In the data rows, the value 128 means zero.
Here are some points, each followed by its number:
[128 146  74 115 171 141  81 176] 0
[127 154 106 100 121 141  60  63] 1
[124 149 140 112  92 131 151  57] 2
[109  81 161 171 123 126  46 176] 3
[122 128 100 136 151 142 142 163] 4
[101 124 116 183 140 138 109 156] 5
[ 94 124 107 191  70 104 111 144] 6
[148  82 137 136 137 100 137 154] 7
[134 161 126 141  87 129 126 135] 8
[119 102 148 197 102 118 123 168] 9
[130 144 101  89 125 144 112 105] 10
[162  48 118 132 172 114 107  74] 11
[172  84 165  73 128 116  47 154] 12
[114 127 169 156 108 122 129  78] 13
[121 121  72  86 160 163 175 141] 14
[ 95  83 144 164 131 133  45 171] 15
[125  95 135 149  93 103  94 168] 16
[141 144 140 112 147 131 120 183] 17
[136 167 115 112 141 132 127 138] 18
[ 73 124 138 148 112 155 236  88] 19
[ 83 102 154 179 146 132 107 129] 20
[117 141 136 172  80 126  62 150] 21
[114 168 135 153 117 131 175 171] 22
[120 137 135 170  78 126  56 152] 23
[113 179 106 152  75  60 255  57] 24
[206  98  91  45 103 157  64 153] 25
[128 142  97 126 163 138 126 166] 26
[106 167 137 168 105 133 149 177] 27
[127 152  66  94 192 147 167  95] 28
[157  97 167  98  94 109 163 120] 29
[129 173 120 134 118 130 158 145] 30
[ 83  87 120 217 150  80 202 145] 31
[152  71 187 179 160  99 128 130] 32
[146 147 115 115  93 127 103  81] 33
[148  77 133 136 137 101 141 151] 34
[ 94 114 107 177 130 150 166  96] 35
[112 156 188 206  87  93  91 148] 36
[110  92 149 148  98 125 129 135] 37
[111  94 148 149  90 103  96 123] 38
[126 147  76 114 165 140  71 174] 39
[156 132 121  90 143 139  46 176] 40
[157  79 159 106 123 106 129 167] 41
[113 117  66  91 155 164 143  88] 42
[129 135  90 114 165 143  70 158] 43
[139 121 163 103 152  98 123  67] 44
[127 188 126 121 147 133  76 179] 45
[176 105 136  84 112 135 180  71] 46
[ 96 109 108 187 137 149 157  94] 47
[129 183 122 101 167 135 102 143] 48
[162  25 105 121 164 110 115  63] 49
[ 84 120 136 151 106 140 236  90] 50
[134 187 123 117 150 130  66 184] 51
[122 105 164 100  91  85 255 202] 52
[134 209 132 110 165 133  81 192] 53
[ 99  89 153 162 121 129 115 149] 54
[125 138  75 107 175 149  97 168] 55
[128 165 148  98 109  82 255 120] 56
[144 103 118  94 137 139  77 166] 57
[143 164 122 116 103 127 166 121] 58
[110 118  59  88 158 166 141  83] 59
[168  83 154  69 120 116  99 115] 60
[102  98 149 158 120 128 142 135] 61
[ 94  89 161 172 126 128  86 188] 62
[100 105 145 147 114 133 180  98] 63
[141 183 159  50 142  92 255 152] 64
[144 136 124 141  72 127  64 120] 65
[158  92 154  89  57 104  98  93] 66
[ 99  93 153 170 136 129 103 124] 67
[ 92 126 133 140 108 144 244  83] 68
[137 159 111 106 126 131 167 119] 69
[177  60  95  76 223 114  39 105] 70
[ 86 120 140 147 108 142 208  93] 71
[128 180 120 103 162 136 123 136] 72
[121 133  94 146 152 137 157 186] 73
[ 83 121 143 153 100 139 221 111] 74
[ 80 101 150 156 141 148  59 169] 75
[ 98  94 154 163 137 134  39 167] 76
[131 145  79 100 174 148 118 154] 77
[111 125  82 130 167 146  68 126] 78
[114  88 145 209 101 121 131 157] 79
[108 102 145 150 106 131 162 112] 80
[ 92 104 132 200 124 149 106  79] 81
[ 97  89 157 172 134 129 100 122] 82
[112 155 183 202  91  96  93 148] 83
[109 120  87 129 159 150  76 123] 84
[ 98 182 136 169 110 133 157 158] 85
[145 135 116  87 143 142 105 146] 86
[ 94  95 159 165 146 132 130 123] 87
[129 143  98  84 128 145 115 108] 88
[172 101 174 145 103 141 177 169] 89
[125 139  64  90 167 156 166 123] 90
[139 170 138 205 125 120  55 100] 91
[ 90  87 151 162 127 132  63 178] 92
[140 180 100  97 110 118 155 167] 93
[116  76 155 167 121 117  56 179] 94
[ 98  99 144 147 111 134 183  98] 95
[108 113  50  69 161 168 117 168] 96
[ 91 115 154 167 164 138 133 139] 97
[128 186 120 103 166 136 108 145] 98
[106  85 161 175 125 124  57 171] 99
[ 94 194 144 173 129 134 117 136] 100
[ 94 115 107 177 133 149 163  95] 101
[ 59 134 134 143 117 156 203 112] 102
[121 176 128 143 125 133 135 183] 103
[113  96 143 195  70 113 189 119] 104
[102 127  97 148 153 146 101 116] 105
[119 128  51  92 165 155 167 130] 106
[143  97 119  97 127 139  92 163] 107
[125 218 130 106 184 134 133 152] 108
[129  96 157 122  96 105 141 102] 109
[121 173 125 139 132 133 122 184] 110
[112 110 125 148 149  83 102  89] 111
[ 84 114 124 184 127 146 139  89] 112
[143 171 125 128 103 131 166 144] 113
[137 187 168  62 119  94 255 151] 114
[114  88 144 203 110 110  75 159] 115
[104  91 153 162 128 128 116 146] 116
[ 94 174 150 182  91 126  90 157] 117
[134 100 140 145  87 104  49 132] 118
Which three points above are nearest to each new point by angle? Their numbers follow each, nearest first.
[130 123 149  74 110 107 255 243] ~ 52 114 64
[130 149 108  88 137 142  66  82] ~ 1 10 88
[143 156 118 112 106 131 114  80] ~ 33 1 2
[141 149 109 126  88 129 122 106] ~ 33 8 65
[ 83 198 140 172 143 138  69 128] ~ 100 117 91
[ 76 207 148 182 133 140 139 130] ~ 100 85 27
[ 85 117 157 174 168 137 134 139] ~ 97 87 20
[146 135 117  86 142 141 107 147] ~ 86 40 25
[139 156 119 135 104 129 155 137] ~ 113 30 58
[200 127 109  53 119 156  61 129] ~ 25 86 40
[130  62 148 155  89  89 142  65] ~ 109 80 13
[145 136 116  88 144 141 109 147] ~ 86 40 25
[153 134 107 118  79 130  63  65] ~ 33 1 65
[154 124  88 100 118 110 108 139] ~ 25 86 107
[147 149 112 115  92 129 100  79] ~ 33 1 65
[185  96 152  54 113 119  95  83] ~ 60 66 12
[172 102 119  98 140 117 154  61] ~ 46 49 44
[175  93 141  64 111 129 147  62] ~ 46 60 29
[134 175 118 101 133 138 170 114] ~ 69 58 64
[111 108 128 151 148  79 104  84] ~ 111 44 11
[ 85 112 124 187 128 146 132  90] ~ 112 81 47
[ 79 108 142 155 138 152  85 169] ~ 75 92 15
[165 159 171 188 119 134 147  88] ~ 13 91 36
[195 134 108  68 122 153  77 132] ~ 25 86 40
[111 117  95 156 150 145 118 119] ~ 105 84 78
[102  96 150 158 108 129 154 136] ~ 61 80 37
[114 110  60  83 166 162 113 157] ~ 96 55 77
[170  81 165  78 129 115  50 153] ~ 12 60 57
[177  83 147  60 116 117  99  91] ~ 60 66 12
[138 154 121 135  98 128 137 132] ~ 8 113 58
[117 174 131 149 123 131 141 185] ~ 103 110 27
[ 94 173 152 186  88 129  88 157] ~ 117 83 36
[ 99 130  65 188  79  63 219  60] ~ 24 104 50
[116  92 143 200 109 111  79 157] ~ 115 99 94
[173 113 134  88 111 131 180  75] ~ 46 29 2
[141 175 114 110 124 127 119 133] ~ 18 72 98
[120 101 146 198 102 118 125 172] ~ 9 79 115
[143 178 116 105 133 129 122 124] ~ 18 72 98
[131 108 146 124 106 115 163 149] ~ 52 89 29
[137 168 117 110 141 130 123 139] ~ 18 72 98
[169  75 161  68 119 116 121 101] ~ 60 29 66
[149  95 152  83  67 107 125  58] ~ 66 109 2
[155 126 173  77 162 100  65  61] ~ 44 60 1
[114 126  88 150 163 147 112 135] ~ 105 78 84
[155 173 174 197 138 128 112 115] ~ 91 83 36
[138 188 120 111 138 133 135 137] ~ 18 108 72
[186 102 134  72 116 130 153  71] ~ 46 60 29
[114 140 119 187 156 133  89 162] ~ 5 75 76
[ 90  97 158 179 148 135 138  94] ~ 87 112 20
[148 126 147 111 142 133 103 180] ~ 17 40 57
[129 164 145  99 113  86 255 121] ~ 56 114 64
[168 102 170 146 106 141 176 170] ~ 89 52 41
[169 127 144 176 208 101 123 107] ~ 32 11 111
[201  76  81  44  84 165  65 168] ~ 25 107 57
[144 102 162 114  63 110  83  55] ~ 66 33 109
[182 103 132  77 118 131 152  74] ~ 46 60 29
[147 106 130 120 112 109 136 166] ~ 41 7 34
[131 154 174 149 167 118 170 151] ~ 22 64 114
[128 139  88 118 161 143 127 173] ~ 26 55 77
[140 184 114 107 134 130 120 127] ~ 18 72 98
[162 114 141  77  97 109 157  83] ~ 46 29 66
[ 96 124 111 190  67 102 109 144] ~ 6 21 9
[135 178 116 109 133 127 158 125] ~ 69 58 30
[121 178 131 145 122 132 137 184] ~ 103 110 27
[136 102 140 143  85 103  51 131] ~ 118 65 38
[121 139 137 127  86  81 255 133] ~ 56 52 24
[136 178 115 109 136 133 163 118] ~ 69 58 30
[191  90 110  67  96 155  89 169] ~ 25 107 57
[140 183 116 113 134 130 117 128] ~ 18 72 98
[163 161 175 196 119 133 152  86] ~ 13 91 36
[187 115 154  59 126 122 110 126] ~ 60 12 25
[141 179 121 111 135 130 127 135] ~ 18 72 108
[143 175  84 119 164 136 152  67] ~ 28 69 59
[125 142  94 129 167 140 126 171] ~ 26 4 55
[122 136  97 151 159 139 167 185] ~ 73 4 26
[109 114  59  82 157 165  97 161] ~ 96 55 77
[108 170 137 169 104 132 146 181] ~ 27 85 22
[110 111  52  67 161 167 124 165] ~ 96 77 14
[100  99 135 204 118 141  87  68] ~ 81 112 82
[ 61 133 135 145 118 154 190 117] ~ 102 19 74
[ 91  91 161 168 147 132 129 122] ~ 87 20 67
[137 153  85 111 166 140 131 133] ~ 77 28 90
[191  90 107  62  97 156  88 170] ~ 25 107 57
[138 159 122 130 107 130 162 146] ~ 113 30 58
[ 98  98 138 205 127  81 192 173] ~ 31 79 61
[154 131 123  93 143 138  53 175] ~ 40 57 107
[110 122 104 152  90  64 220 104] ~ 24 56 50
[139 170 115 113 123 127 122 130] ~ 18 93 72
[ 84 174 160 185 109 132 132 127] ~ 100 85 117
[145 160 116 110 107 131 106  81] ~ 33 1 10
[102  99 148 158 121 128 140 135] ~ 61 54 116
[169  90 164  76 130 117  48 155] ~ 12 57 60
[130 146  94 121 159 138 139 159] ~ 26 77 4
[136  99 157 116  83 102 131  87] ~ 109 66 29
[105 127  75  68 150 155 255 189] ~ 14 106 90
[139 171 116 113 123 127 121 133] ~ 18 93 72
[138 170 116 109 141 131 126 138] ~ 18 72 98
[113 118  99 153 149 143 115 119] ~ 105 84 78
[135 145 109 112  98 118 127 184] ~ 93 110 103
[149 153 110 105  89 130 108  75] ~ 33 1 2
[111 173 133 156 117 132 176 173] ~ 22 85 27
[172  90 158  77 117 112 109 115] ~ 60 12 66
[109 114  53  75 161 167  96 165] ~ 96 55 77
[150  93 165 109 102 106 161 149] ~ 29 41 89
[183 164 182 175 125 138 149  82] ~ 13 91 2
[132 154 104 100 119 138  55  59] ~ 1 33 10
[159 132 164 188 230  94 125  99] ~ 32 111 97
[137 172 112  95 139 136 166 103] ~ 69 58 28
[134 155 107  98 119 137  57  58] ~ 1 33 10
[158  77 184 159  97 134 154 168] ~ 89 37 41
[139 142 141 113 145 129 117 185] ~ 17 53 110
[144 125 147 113 141 133 106 178] ~ 17 40 57
[139 103 153 108  88 109 154  85] ~ 109 29 46
[177  95 149  55 137 125 138 174] ~ 41 60 107
[ 80 182 159 185 106 134 131 127] ~ 100 85 117
[ 92 157 163 186  85 129  83 156] ~ 117 83 36
[160  92 168 139 110 141 178 166] ~ 89 52 41
[140 105 153 106  91 109 150  84] ~ 109 29 46
[198 123 109  58 119 155  65 133] ~ 25 86 40
[147 161 112  88 160 139 143  71] ~ 28 10 88
[ 71 112 146 169 146 149  56 171] ~ 75 76 92
[122  91 153 154  82 120 128 146] ~ 37 79 9
[141 178 120 110 135 130 127 133] ~ 18 72 108
[107 106 139 152  79  98  82 132] ~ 38 118 16
[119 164 141 163  88 130 110 171] ~ 117 27 21
[ 90 173 150 185  85 129  87 159] ~ 117 21 83
[118 114 149 108  79  75 255 197] ~ 52 56 114
[131 120 148  72 112 107 255 243] ~ 52 114 64
[115 130 167 154 108 122 130  82] ~ 13 2 81
[ 95 184 138 172 110 133 157 161] ~ 85 27 22
[112  96 143 193  73 114 185 121] ~ 104 80 95
[132 149  81 100 172 147 116 154] ~ 77 55 0
[162  53  70  82 139 111 115  84] ~ 49 11 70
[115  90 139 196 113 112  79 154] ~ 115 99 94
[122 143 138 123  83  82 255 136] ~ 56 52 114
[137 146 110 109  95 116 127 188] ~ 93 110 103
[195 131 109  57 115 154  61 134] ~ 25 86 40
[122 113 149 106  81  77 255 191] ~ 52 56 114
[137 158 129 138  95 128 139 137] ~ 8 113 30
[200  99  89  46 106 158  67 154] ~ 25 107 57
[136 156 125 141  88 129 125 138] ~ 8 113 117
[ 87 117 136 144 125 145 149 122] ~ 102 19 71
[124 104 164  99  93  86 254 199] ~ 52 114 56
[111 168 139 164 105 130 142 176] ~ 27 85 103
[136 156 126 137  85 129 130 133] ~ 8 113 58
[171  81 153  67 119 117  97 116] ~ 60 12 66
[145 155 106 109 101 129 134  91] ~ 33 2 10
[110 123 119 179 140 141 129 146] ~ 5 79 97
[131 146 110  92 139 140  69  80] ~ 1 10 88
[192  90 109  64  96 156  92 170] ~ 25 107 57
[131 119 148  68 112 106 255 253] ~ 52 114 64
[136 209 133 109 164 131  80 193] ~ 53 45 51
[134 178 117 113 134 133 163 120] ~ 69 58 30
[116 111 137 152 101 101 124 130] ~ 38 37 6
[ 58 135 133 143 118 157 197 115] ~ 102 19 71
[140 183 104  96 112 116 163 163] ~ 93 113 30
[133 166 148  98 111  86 255 119] ~ 56 114 64
[178 116 170 130 106 144 160 176] ~ 89 41 52
[197 127 106  57 120 158  64 134] ~ 25 86 40
[105 137  94 156  81  66 190  61] ~ 24 50 68
[116 188  58 199  56  51 225 125] ~ 24 30 113
[113 154 164 142  95 121 116  68] ~ 13 2 33
[144 153 100 106  97 129 108  69] ~ 33 1 10
[131  83 188 200 165  95 104 130] ~ 32 67 82
[195 125 110  59 119 157  61 133] ~ 25 86 40
[122 151 139 113  92 133 150  56] ~ 2 33 13
[ 61 134 131 143 120 156 194 117] ~ 102 19 74
[ 88 202 144 159 141 138  76 122] ~ 100 117 91
[130  68 146 152  91  92 143  69] ~ 109 80 13
[107  79 115 152 117  63 255 214] ~ 52 31 34
[130  91 141 113 119 130 151 132] ~ 29 41 109
[109 167 133 165 108 133 146 175] ~ 27 85 22
[114 128 105 147 154 142 136 145] ~ 4 73 26
[114 128  58  84 163 162 120 174] ~ 96 77 55
[ 95 102 154 160 108 132 158 139] ~ 61 80 37
[ 99 120 100 157 148 150  95  97] ~ 105 84 78
[177 113 168 128 105 144 160 177] ~ 89 41 52
[110 161 144 169 103 131 125 173] ~ 27 117 85
[121 175 130 146 124 133 139 182] ~ 103 110 27
